In the data rows, 128 means zero.
Here are some numbered points:
[ 91  97 149 139 142  80 183 171 138 158 141 131 106 117 132 115  71 150
 135 155 196  95  99 150  94 178  76 110 122  74  83] 0
[157  94 147 194  69 137  90 150 132 127 113  97 110 155 117 128 121 136
 152 188 136 173  82 161 158 159 108 140 114 173 114] 1
[113 156 142 112 106 143 183 108 181 174 101 144 167 150 134 131 162 165
 134 100  89  96 182 144 130 123 115 140 118 164 120] 2
[ 79 167 106 111  54 124 131 121 165 131  61 106 157 114 127 108 103 221
 171 118 148 124 103 189 123 133 153 122  58 157 127] 3
[147 150 210 107 124 115 111  80 151 145 177 110 191 113  91 120 129 161
 117  97 140 148 110 128 138  95 128 167  73 126  72] 4
[111  77  83 109  85 122 171 126 135 139 134 152  82 127 163 126 140 124
 115 184 127  90 110 142 142 170 121  91 184 126 113] 5
[162 115 164 132 100 176 122  90  97  78 136 191 166 125 136 124 165  93
  99 170  79 157 103 138 149 115 154 139 157 209 160] 6
[ 87 130  41 138  89 100  93 127 182 149 151  83 102 184  99 102 111 195
 204  94 145 120  78 110  92 135 120 130  91 123 107] 7
[ 25  73  33 137 104 110 127 141  55 105 109 125  59  95 186  74 150  65
  67 140  80  64  80  41  54 102  50 114 140 103 110] 8
[118 115 118 188 134 148 125 145 146 113 146  38  99 158 168  64 188 158
 148 100  30 157 132  99  80 128  84 147  60 103  79] 9
[139 191 144  86 165 111 108  93 153 134 128 135 178 165 115 146  92 163
 143  62 165 117 162 145 110 113 177 167  95  84 187] 10
[123 135 152 123  99 162 129  61 142 129 142 122 155 101 178 138 139 129
 118 129  94 138 101 116 114 157 139  89  75 113  92] 11
[130 139 162 154 155 156  83 121 168  50 132 105 153 113  96 183 102 143
 143 120 121 195 185 169 108  92 135  87 132 120 102] 12
[132 157 161  71 175 112 137 140  93 159 159  96 130 111 120 168 101  85
 115  79 162 152  83  65 148 126  78 126 146  55 109] 13
[107 141 134 160 140 116 157 174 119 161  85 125 147  62 116 129 109 122
 125 168 179  96 140 160 183  98 165  97 167 142 169] 14
[163 128 121 150 138 178 158 126 170  76 120 110 117  97 148 170 163 123
 161 129 117 163 149  63 145 135 107 122 115 144 163] 15
[ 85 159  74  90 188 165 166 156  99  68  75 189 129 184 138 107 152 110
  70 109  90  92 172  73  88 134 115  64 147 157 194] 16
New points follow, each followed by the numbers of its five nearest points above, looking only along the 8 directions in which the numbered points spread most, nearest first.
[174 119 173 160 168 142 127 154  89 140 142  97 115 118 143 103 105 162
 108 128 145 190 122 133 123 124  55 152 168  55 108] -> 13 15 11 0 12
[161  90 162 119 106 128  94  80  74 148 166 196 164 110 139 133 118  94
 118 137  89 130 101 215 132 156 114 110 125 125 117] -> 11 6 4 1 5
[118 152 133  88 103 139 125 129  84 153 135 159 141 144  94 183  96 148
 131 175 138 124 180 164 137  89 121 161 185 156 118] -> 14 11 5 2 15
[134 166 137 133 153 158 123 151 120 105 169 135 125 115  93 111 167 162
 152 123 147 123 185 170 132 113 169 182 152 144 143] -> 15 12 2 11 10
[119 114 114 130 133 104  92 133 139 174 173 181 211  98 126  82 113  98
 141  96 111 130 111 148 101  89 155 107 154 134 130] -> 11 4 14 10 2
[147 116 130 150 145 114 134 133 100 137  99 130 110 110 109  82 110 170
 123 142 208  98 132 193 141 154 139 133 130 108 180] -> 14 0 5 3 1
[135 132 116 130 103  87 146  78 136 189  73 137 138  58 154 145 110 116
  97  56 128 146 110 112  82 139  80  94 120 109 141] -> 11 0 2 13 5
[133 115 102 135 121 110 150 102 129 134 176 125  94  92 140 100 135 101
 166 137 138 109  43 114 138 211 143 101 111 120 108] -> 5 11 0 1 15
[141 110 150  93 157 174 128 169  92 135 176 144  71 171  80 129 160 118
  97 167 136  57 186 120 155 121 150 143 163 123 111] -> 15 5 14 11 13
[134 125 132 102 129 165 138 112 103 137 158 152 105 133 149 166 150 181
  94 149 162 102 174 160 124 115  96 166 162 102 118] -> 11 2 5 15 14
[106 117 128 107 149 145 151 135 124 148 119 176 127 177 148 155 104 164
 131 158 134 128 175 131 117  98 123 109 183 159 113] -> 14 15 2 5 11
[ 72 137  25 120 158  77 126 146 158 101 142  66  60 119 129 103 134 164
 215  70 162 144 134 109  82 158 113 161 118  75 123] -> 7 0 9 15 3
